Rows are one point carried round by a steady rotation, each followed by how many steps it has turned.
The counts run from 0 to 824.
[  0   8   1  -6  45 -41 -40 -19  15 -20  -8 -22  -1  -3  21  33  19 -10
  15  -3  -7  28  -1 -14  -4 -14  32  27   9  26 -29  -9  17  23 -18 -14
   3]
722
[  7  16  -4   5  14  -1  18  15  21 -30  32  43  16 -27 -51 -24 -22   4
  15  -7  -6  -4 -28   8   2  19  -3  -9   4   1 -22 -10 -33 -44  -6  15
  19]
417
[ -4  33  23  16  38 -11   7  23  17  -7  11  -9  14 -13  43 -18   3  -7
  -3   4 -41  31 -18  16  -9  -4  -9   9  42 -15 -31 -10  -6  -3  14  21
  36]
271
[ 11   6  -1  12 -17   8  46   8   5 -18 -12  21  16   7   0 -32  12  -5
  16   0  -5 -36   5   7  10 -11 -51  -8   4  11  60  12  -9 -35   1 -20
  -8]
585
[ -1 -28  17  28  17  -4   4  19  11 -13  -3  -3   1   3  31 -33  43 -17
 -23  -5 -21  32 -16  16  -2   1 -14  18  32   5  25  -9 -45  -1  25   4
  20]
212
[ -5 -27 -12 -16 -15   3  -9 -22 -23  -9  30  22 -18 -20 -63   9   9  -3
  12 -12  44  -5 -15 -23  12  20  21  -3   0  29 -10 -12 -30   9 -12   0
 -13]
355
[ 10   1 -32 -40   8  25 -23 -24  28  26   9 -21  24   2 -23  27   2 -11
  15   9 -25  -5   1  -2  21  -3  14 -22 -26  -5 -25   9  29  -4 -42  11
 -12]
72
[  6  17   6 -21  -8   8  19 -16  11 -14 -12 -18  16 -18   2 -27 -13   1
   2  -1  -7 -17 -19  33 -38  20 -58 -44  -7   0  29 -18 -20 -18   2   7
 -14]
369
[  0   7   6 -26   1   6  23  -5  11 -64  19  11   5 -19 -36  -6 -13 -14
 -17   1  14  -1 -45  10 -14  18 -17 -12   5  18  -7   8 -27 -36   6  21
  27]
147
[ -9  23  39   3  23 -25  15  14  -5 -25  -1 -19  -3  16  50  10 -10 -17
 -20  -6   2  14   9   1  -8 -25   6  29  40  -3  -8  21   4  15  23  23
  40]
600
[  9 -15 -23   6 -18  17  21  -4  -8  30  27  29  -1   4 -55 -10  29   4
  23  -2   1 -25   4 -26  31   6   7  -7 -14  14  19 -15  -5   6 -23 -37
 -25]
136
[ -4   7  -4 -34  -2  30 -18 -15  20   7 -21 -54  22  -7  50  -9   9 -17
 -19  24 -25   5 -11  28  -9 -12 -25 -14   0 -16  -5  25  23 -20   1  22
  13]
220
[  6 -19  -8 -17   0  28  24  -7   3 -24 -13   3  27 -21 -17 -30  10   5
 -33   8 -10  -4 -33  29  -5  20 -46 -34 -13 -14  19   0 -24 -40  -2   9
  11]
639
[ 18 -15 -21 -19  15 -29   4 -22  22 -12 -32  -6   7 -13 -42  13   9  21
  -7  -8   5 -14  10  22 -30   4  12   2 -38  11   6 -39  -1   6 -31 -35
  -8]
515
[-21   3  14  -7 -15  20  13   7 -41 -47   7  22  -7 -39 -19 -15 -11  -2
 -11  12  43 -12 -32   9   8  12 -25  -2  29  17  -7   8 -19 -12  32  13
   7]
204
[ -2  -1   0  -2  16  22 -12  17  35   9 -35 -42  19 -11  33 -10   6 -20
  -9  14 -42  13   2  57 -10  -9 -25  -2   5  -2  -1 -17 -13  -1  14  31
 -12]
217
[ 14  16   4  28  25 -20  33  33  12 -50   6  51  14 -13 -27 -16 -20  20
  -3  -8 -12   4 -12   4  -1  17 -11   8   2  -5  -7 -14 -11 -30   3 -10
  28]
690
[  0  -6  -6 -21   9  35 -16   9  31   8 -31 -47  21  -8  33  -3   6 -22
 -17  18 -35  12   0  54  -7 -10 -24  -8  -2  -5  -6  -3  -6  -2  13  33
  -3]
218
[ -2  19  35 -12  19 -16  50  -3  -8 -27  13 -12   3  -5  -1  -8  11 -13
 -11 -10   0  -2 -20  13 -32   5 -39 -15  29  21  26 -37 -38  24  10   5
   1]
152
[  7  -1  10   2  21 -51   7 -33 -17 -25  26  29  -6   4 -31   8 -16  22
  10 -42  35   5  -7 -35 -21  20   9 -17   0   5   9  -5 -23   7 -30  -7
   4]
29
[  5  15   6  -6  18  10  48  23  15 -41  30  27  14 -19 -49  -8  -8  -3
 -11   0 -15   4 -31  15  -4  16  -8 -10   9   5 -14 -24 -31 -17   4  12
  30]
419
[  0  30 -10 -24 -35   1 -24  -6  31  31 -10 -44 -21  -9  14 -18  -8 -15
  20  22   1 -21  16  28 -25 -20  13  30   7  16 -27  -1  15   9  11   1
  10]
442
[  8 -14  -5  -6   0 -23 -13   2  28  19 -29 -40 -17  13  17  -4  31  -8
 -26   0  -6   9  23  26 -30 -19  37  42  -4  10  -5 -19  -8  31   8 -18
  32]
662
[  3   4 -13 -17 -13   1  14  -8 -14 -15  11  10 -17  -3 -51  30  11 -10
  24   7  30 -30   9 -26  16  -7  10  12  -8  48   2 -19   9  30 -11 -35
 -25]
80
[ -5   8  -9 -22  24  -2   1 -31 -23  31   3   2  29  -2 -15  34 -13  20
   7 -18   5 -12  22 -17  20  -8   9 -26 -14 -38 -18   8  38   9 -46  10
 -17]
401
[  9   5   6  16  -6  14  32  18 -19 -55  -5  28   7  18  -2  18 -27 -12
   9   0  18 -18   6 -29  25  -3 -45 -11  -3  18  37  26  10  -5   9  -7
 -15]
527
[ 17  -1  -5   5 -52  29  -2  20  18 -19 -12 -10 -24   6   7 -34 -16 -22
   2  23   7 -11 -11   9 -25  19 -39   1 -11  29  23   9 -17  -1  41 -11
   5]
590
[ -3   9  18  10 -20  22   1  33   3  -4  -3 -22 -17  26  36  10 -24 -38
  15   5   2  -1  23   6  13 -20 -21  14  23  27  13  16  -8  31  35  29
 -21]
379
[  5 -30 -24 -19   0 -11   7 -31 -11  29 -24   0  17   3 -38  15  -4  27
 -15 -25  24 -29  31  13   2  -1  15 -14 -40 -25  19  -8   1   6 -40  -2
 -18]
459
[  8   5  14  21  12 -22  -9  31  37 -11 -26 -15  -8   6  29 -23 -27  -7
   2 -11 -15  20  12  45 -39   3 -12  14  10   4   2 -22 -40   8  28  25
   7]
813
[  9 -29  -3  -4  -2  25  43  -6  -7 -24   1  11  27  18 -18  -2  14 -15
 -16 -15   1 -17  -4   0  26  -3 -38 -31  -7   3  54  15 -29 -26  -9  18
 -12]
582
[-10  25  21   8  36  -9 -13  15   5  -6 -30 -23  19 -23  53  -6 -22  11
 -12   3 -19  22   0  31 -19  -1 -18   5  18 -27 -27  -7  18   7  17  23
  16]
545
[ 13  -6 -12 -26  22   0  -7 -31  12   7   4 -22  25  28   4  45  -9  -3
 -15  -9  -8   9  16 -29   7  -3  16 -23 -32 -25  -8  28  36  11 -42  11
  14]
671
[ 20 -10 -32  -6 -15  11 -11  -2  44  34  16 -12   4  38 -21  15  10 -22
  21   0 -21 -10  31 -14  26 -22  37  13 -23   6  -2  19  13  -2 -28  -3
   4]
16
[-20   8  12 -17  20 -13  -5 -17 -14  29 -27 -49   7 -12  43  11  34 -11
   0   3  -9  -5  16  24  -2 -33  -7  11  23   4   8 -24  15  37  -3  -3
 -21]
6
